In the data rows, the value 500 means zero.
Here are some points, each followed by its number:
Array([256, 443, 326, 509, 791, 586, 558, 607, 444, 573, 513, 608, 591, 598, 622, 590, 322, 432, 495, 478, 391, 447,
       308, 677]) 0
Array([630, 690, 686, 603, 375, 442, 276, 311, 305, 443, 306, 431, 430, 711, 291, 462, 699, 615, 372, 265, 434, 300,
       669, 556]) 1
Array([248, 233, 206, 257, 574, 377, 601, 484, 564, 733, 717, 594, 704, 680, 705, 660, 432, 558, 621, 515, 508, 394,
       217, 441]) 2
Array([513, 413, 455, 388, 493, 416, 686, 565, 515, 613, 596, 475, 553, 457, 658, 529, 449, 489, 595, 509, 500, 432,
       384, 600]) 3
Array([409, 610, 504, 555, 492, 661, 469, 595, 644, 247, 425, 578,  46, 453, 473, 250, 426, 277, 393, 414, 368, 493,
       495, 444]) 4
Array([309, 170, 207, 228, 615, 490, 700, 633, 535, 631, 639, 656, 702, 474, 633, 395, 413, 355, 634, 505, 560, 551,
       383, 514]) 5
Array([802, 715, 799, 670, 165, 271, 587, 399, 535, 230, 324, 255, 392, 352, 399, 529, 466, 500, 414, 575, 569, 661,
       626, 337]) 6
Array([481, 288, 375, 319, 448, 593, 483, 559, 442, 672, 591, 468, 401, 468, 184, 380, 725, 566, 481, 410, 460, 124,
       547, 409]) 7
Array([479, 460, 464, 435, 528, 370, 596, 473, 492, 543, 523, 534, 584, 490, 625, 528, 423, 465, 687, 658, 594, 511,
       359, 663]) 8
Array([760, 605, 713, 618, 340, 475, 573, 536, 461, 311, 321, 196, 574, 285, 470, 705, 430, 588, 358, 496, 563, 844,
       650, 353]) 9
Array([495, 809, 678, 883, 595, 779, 516, 707, 696, 333, 517, 611, 289, 553, 497, 274, 611, 432, 458, 388, 374, 273,
       429, 359]) 10
Array([666, 827, 784, 763, 518, 729, 619, 742, 741, 436, 634, 760, 593, 842, 704, 347, 461, 372, 211, 222, 141, 287,
       550, 514]) 11
Array([641, 425, 540, 473, 325, 423, 421, 390, 389, 569, 473, 475, 459, 615, 336, 418, 728, 603, 385, 287, 423, 429,
       658, 610]) 12
Array([308, 430, 355, 455, 501, 610, 395, 509, 583, 213, 341, 647, 436, 784, 656, 460, 564, 515, 378, 412, 320, 270,
       400, 298]) 13
Array([402, 450, 414, 493, 669, 577, 663, 670, 593, 742, 750, 606, 684, 565, 571, 531, 319, 396, 746, 732, 675, 640,
       378, 742]) 14
Array([636, 661, 675, 671, 614, 581, 449, 520, 314, 537, 384, 413, 351, 485, 282, 351, 737, 565, 440, 408, 496, 348,
       685, 588]) 15
Array([403, 432, 403, 425, 589, 350, 524, 413, 433, 535, 475, 510, 443, 296, 618, 438, 382, 381, 601, 545, 547, 599,
       405, 624]) 16
Array([497, 444, 459, 419, 433, 527, 309, 383, 360, 613, 476, 501, 493, 525, 252, 460, 653, 578, 475, 443, 471, 235,
       516, 504]) 17
Array([373, 268, 302, 278, 574, 392, 644, 523, 494, 715, 656, 619, 767, 601, 715, 497, 357, 400, 623, 481, 529, 466,
       332, 530]) 18
Array([491, 770, 648, 672, 560, 667, 526, 630, 764, 403, 630, 591, 171, 543, 517, 248, 317, 203, 193, 158, 162, 501,
       592, 528]) 19
Array([696, 590, 665, 583, 367, 436, 629, 539, 569, 469, 535, 185, 439, 172, 321, 643, 536, 622, 520, 687, 741, 807,
       602, 219]) 20
Array([616, 422, 517, 416, 332, 382, 264, 248, 360, 600, 474, 529, 515, 628, 258, 382, 620, 509, 292, 211, 339, 469,
       690, 634]) 21
Array([382, 416, 383, 450, 777, 562, 633, 638, 588, 774, 774, 623, 595, 462, 615, 628, 410, 519, 647, 582, 511, 399,
       344, 665]) 22
Array([669, 442, 564, 420, 354, 511, 631, 594, 571, 426, 491, 241, 610, 371, 569, 926, 595, 859, 359, 656, 509, 725,
       673, 319]) 23
Array([698, 533, 627, 584, 254, 262, 502, 343, 481, 304, 326, 227, 355, 296, 529, 644, 624, 682, 455, 661, 595, 697,
       586, 344]) 24
Array([566, 506, 533, 512, 327, 421, 749, 618, 501, 304, 346, 263, 577, 448, 578, 650, 520, 618, 431, 573, 638, 688,
       551, 191]) 25
Array([410, 531, 468, 534, 610, 400, 399, 365, 323, 424, 318, 552, 601, 609, 581, 521, 298, 372, 729, 714, 638, 535,
       354, 786]) 26
Array([264, 173, 179, 234, 645, 508, 612, 570, 455, 513, 474, 547, 635, 385, 594, 369, 342, 295, 671, 560, 606, 372,
       307, 359]) 27
Array([455, 675, 571, 702, 636, 790, 567, 746, 601, 271, 400, 670, 343, 677, 570, 314, 381, 286, 191, 182,  98, 444,
       448, 503]) 28
Array([397, 564, 484, 623, 539, 663, 495, 610, 698, 296, 482, 549, 177, 590, 544, 268, 443, 296, 387, 366, 346, 369,
       356, 328]) 29
Array([415, 371, 377, 452, 505, 832, 571, 780, 647, 328, 487, 566, 169, 521, 512, 378, 527, 435, 297, 324, 211, 300,
       509, 432]) 30
Array([640, 406, 523, 396, 566, 709, 275, 496, 216, 384, 197, 424, 348, 456, 189, 373, 593, 477, 505, 439, 564, 462,
       649, 615]) 31
Array([427, 406, 401, 421, 640, 392, 554, 461, 402, 445, 381, 440, 461, 408, 660, 506, 469, 490, 674, 521, 600, 630,
       435, 549]) 32
Array([539, 750, 667, 825, 640, 763, 615, 757, 660, 288, 454, 619, 514, 570, 576, 287, 530, 370, 158, 177,  79, 294,
       539, 451]) 33
Array([773, 755, 799, 766, 356, 416, 650, 537, 541, 444, 478, 333, 564, 394, 537, 626, 501, 581, 326, 487, 515, 794,
       687, 332]) 34
Array([524, 492, 511, 455, 400, 658, 542, 642, 769, 415, 637, 660, 385, 566, 580, 363, 510, 402, 370, 412, 308, 517,
       553, 442]) 35
Array([261, 204, 195, 183, 586, 519, 695, 646, 644, 808, 847, 587, 647, 637, 660, 591, 344, 458, 642, 584, 549, 385,
       320, 580]) 36
Array([611, 662, 660, 610, 348, 348, 219, 211, 270, 466, 298, 457, 483, 507, 209, 298, 644, 462, 541, 461, 618, 383,
       658, 651]) 37
Array([591, 380, 486, 362, 376, 516, 296, 362, 229, 498, 295, 467, 568, 659, 334, 502, 662, 613, 418, 341, 470, 459,
       669, 605]) 38
Array([197, 185, 149, 232, 701, 571, 646, 638, 544, 708, 680, 613, 642, 710, 768, 861, 536, 777, 716, 847, 607, 457,
       278, 608]) 39
Array([422, 521, 467, 536, 532, 710, 451, 608, 654, 301, 462, 604, 366, 492, 568, 351, 395, 326, 270, 325, 227, 562,
       569, 504]) 40
Array([492, 520, 499, 556, 586, 267, 488, 327, 466, 662, 606, 631, 807, 615, 735, 596, 448, 522, 744, 674, 656, 680,
       465, 702]) 41
Array([297, 254, 245, 267, 624, 467, 714, 634, 529, 586, 582, 447, 408, 321, 614, 373, 332, 304, 613, 405, 546, 592,
       401, 509]) 42
Array([687, 600, 663, 572, 266, 305, 509, 372, 398, 173, 176, 135, 380, 167, 408, 652, 479, 595, 504, 687, 641, 606,
       535, 217]) 43
Array([664, 415, 539, 412, 376, 456, 112, 196, 274, 486, 328, 527, 623, 771, 362, 597, 732, 732, 536, 541, 558, 506,
       680, 705]) 44
Array([548, 693, 636, 627, 493, 700, 521, 652, 698, 309, 508, 615, 231, 572, 530, 358, 465, 392, 408, 471, 351, 500,
       533, 587]) 45
Array([340, 456, 384, 365, 586, 361, 543, 434, 485, 678, 631, 588, 601, 531, 587, 591, 403, 493, 733, 707, 648, 554,
       399, 675]) 46
Array([427, 399, 398, 525, 537, 850, 725, 883, 820, 427, 687, 569, 308, 522, 545, 430, 661, 561, 424, 413, 369, 490,
       521, 332]) 47
Array([288, 405, 320, 406, 657, 370, 496, 404, 473, 772, 691, 673, 678, 498, 487, 474, 288, 334, 551, 523, 442, 385,
       287, 592]) 48
Array([524, 539, 538, 560, 662, 463, 632, 568, 464, 502, 479, 543, 530, 380, 551, 231, 313, 187, 600, 435, 503, 553,
       423, 653]) 49
Array([613, 486, 555, 420, 361, 444, 304, 330, 267, 469, 306, 494, 477, 685, 327, 425, 796, 651, 424, 370, 499, 370,
       703, 597]) 50
Array([315, 307, 292, 320, 588, 344, 545, 428, 484, 565, 534, 511, 577, 553, 663, 506, 437, 462, 633, 498, 555, 438,
       355, 544]) 51
Array([603, 481, 547, 426, 443, 564, 318, 410, 336, 587, 444, 422, 371, 484, 212, 522, 665, 619, 585, 493, 633, 478,
       686, 649]) 52
Which five points above are nearest to each new point? Their numbers follow each, nearest first.
Array([420, 636, 529, 655, 683, 864, 674, 874, 800, 447, 677, 610, 120, 427, 473, 197, 293, 152, 208, 134, 150, 602,
       553, 478]) 19 28 40 4 29
Array([238, 418, 299, 432, 701, 349, 444, 359, 379, 616, 497, 602, 553, 405, 506, 469, 239, 300, 615, 573, 474, 299,
       134, 543]) 48 51 16 0 27
Array([425, 530, 474, 518, 609, 462, 593, 526, 646, 653, 724, 534, 465, 445, 668, 549, 426, 487, 571, 522, 488, 464,
       376, 569]) 3 22 8 46 16
Array([376, 444, 395, 487, 714, 571, 641, 653, 579, 672, 691, 528, 591, 518, 792, 669, 454, 575, 670, 602, 610, 552,
       408, 586]) 22 14 3 46 8
Array([471, 718, 610, 676, 451, 487, 373, 399, 602, 244, 390, 583, 218, 595, 536, 229, 360, 212, 388, 418, 377, 481,
       461, 512]) 4 29 45 40 19
Array([532, 215, 357, 194, 429, 554, 317, 425, 287, 487, 327, 448, 409, 527, 224, 481, 771, 680, 439, 452, 470, 510,
       725, 617]) 38 52 50 31 12
Array([477, 556, 525, 545, 697, 502, 726, 668, 588, 742, 744, 510, 476, 166, 463, 318, 246, 195, 695, 568, 639, 536,
       454, 608]) 49 14 16 42 22
Array([158, 322, 205, 343, 760, 559, 617, 607, 505, 644, 615, 644, 636, 708, 585, 560, 258, 378, 543, 496, 435, 348,
       231, 531]) 0 18 48 2 36
Array([214, 369, 259, 349, 674, 523, 588, 577, 494, 611, 575, 545, 571, 533, 515, 581, 314, 432, 674, 615, 589, 417,
       262, 536]) 51 46 0 48 27
Array([646, 780, 755, 689, 440, 629, 450, 548, 852, 535, 797, 678, 314, 702, 606, 466, 497, 469, 451, 539, 418, 638,
       607, 679]) 45 35 19 11 10
Array([490, 595, 546, 558, 485, 778, 626, 775, 858, 486, 749, 645, 261, 532, 516, 237, 334, 197, 296, 283, 227, 438,
       462, 501]) 19 35 40 45 29
Array([325, 563, 439, 574, 642, 423, 498, 456, 486, 710, 650, 589, 574, 506, 576, 671, 404, 555, 685, 711, 577, 380,
       244, 577]) 46 8 22 48 3
Array([358, 347, 335, 364, 667, 371, 474, 403, 545, 764, 741, 637, 646, 405, 543, 561, 393, 477, 708, 700, 597, 471,
       451, 703]) 46 48 22 8 51
Array([374, 554, 463, 685, 583, 821, 587, 781, 757, 377, 605, 611, 216, 424, 484, 159, 470, 239, 347, 299, 325, 335,
       376, 336]) 29 4 30 10 40
Array([314, 243, 255, 242, 596, 327, 500, 383, 472, 598, 553, 568, 576, 455, 716, 567, 402, 482, 584, 483, 478, 585,
       400, 547]) 51 18 16 32 5
Array([267, 495, 365, 490, 707, 479, 487, 482, 505, 714, 660, 602, 497, 374, 476, 537, 329, 410, 735, 778, 678, 417,
       287, 625]) 46 22 8 48 14
Array([465, 551, 509, 548, 717, 505, 677, 631, 571, 670, 689, 568, 535, 492, 647, 586, 562, 605, 709, 660, 586, 421,
       395, 557]) 22 3 8 46 14
Array([307, 312, 287, 369, 668, 450, 463, 451, 505, 669, 628, 617, 649, 639, 625, 642, 454, 571, 699, 751, 636, 588,
       443, 748]) 46 8 51 14 41
Array([725, 670, 721, 616, 268, 285, 371, 260, 427, 270, 270, 248, 653, 313, 550, 845, 621, 829, 464, 802, 664, 671,
       639, 314]) 24 43 9 6 23
Array([387, 326, 332, 350, 576, 306, 589, 437, 610, 797, 804, 533, 456, 211, 569, 412, 352, 340, 589, 485, 454, 340,
       301, 534]) 48 3 42 16 51
Array([604, 455, 532, 490, 220, 304, 612, 432, 487, 362, 378, 362, 625, 446, 530, 662, 537, 633, 410, 583, 550, 559,
       458, 134]) 25 24 23 43 9
Array([505, 280, 377, 312, 558, 684, 271, 472, 283, 492, 331, 419, 466, 538, 272, 582, 660, 667, 565, 527, 599, 534,
       656, 561]) 52 31 38 17 50
Array([541, 593, 580, 562, 539, 269, 449, 315, 490, 672, 620, 636, 788, 609, 742, 528, 344, 418, 694, 580, 607, 515,
       398, 657]) 41 8 46 26 3
Array([549, 532, 545, 619, 493, 519, 443, 476, 417, 714, 593, 576, 590, 700, 378, 415, 772, 629, 437, 326, 517, 400,
       643, 483]) 12 17 50 15 38
Array([575, 755, 693, 762, 476, 579, 426, 504, 715, 390, 572, 535, 139, 342, 485, 317, 544, 406, 422, 483, 381, 527,
       586, 530]) 45 4 10 29 35
Array([670, 557, 629, 492, 504, 573, 433, 505, 352, 641, 501, 595, 611, 604, 250, 442, 692, 594, 626, 603, 643, 468,
       710, 664]) 52 15 17 12 50
Array([649, 457, 559, 456, 473, 652, 171, 383, 194, 384, 186, 526, 575, 553, 159, 358, 586, 451, 525, 438, 579, 639,
       758, 672]) 31 38 52 37 50
Array([336, 562, 443, 557, 711, 400, 566, 475, 458, 647, 577, 606, 586, 608, 599, 578, 315, 424, 592, 535, 461, 381,
       253, 665]) 0 48 8 46 22
Array([435, 480, 451, 461, 624, 494, 647, 604, 531, 598, 598, 595, 608, 464, 646, 409, 363, 342, 540, 411, 464, 456,
       390, 615]) 3 49 0 8 16
Array([518, 384, 448, 331, 339, 412, 255, 272, 381, 602, 494, 473, 477, 659, 257, 402, 621, 521, 354, 192, 412, 462,
       665, 592]) 21 12 38 50 17
Array([490, 267, 367, 214, 310, 471, 217, 283, 340, 527, 397, 424, 418, 503, 182, 508, 754, 675, 734, 692, 840, 684,
       722, 551]) 52 44 38 50 17
Array([581, 474, 535, 455, 539, 558, 198, 330, 184, 466, 230, 520, 585, 773, 329, 562, 746, 720, 579, 518, 649, 611,
       673, 659]) 44 38 50 52 31
Array([496, 480, 484, 461, 476, 669, 539, 645, 720, 467, 646, 745, 461, 682, 581, 336, 513, 387, 449, 434, 406, 549,
       511, 451]) 35 40 45 47 29
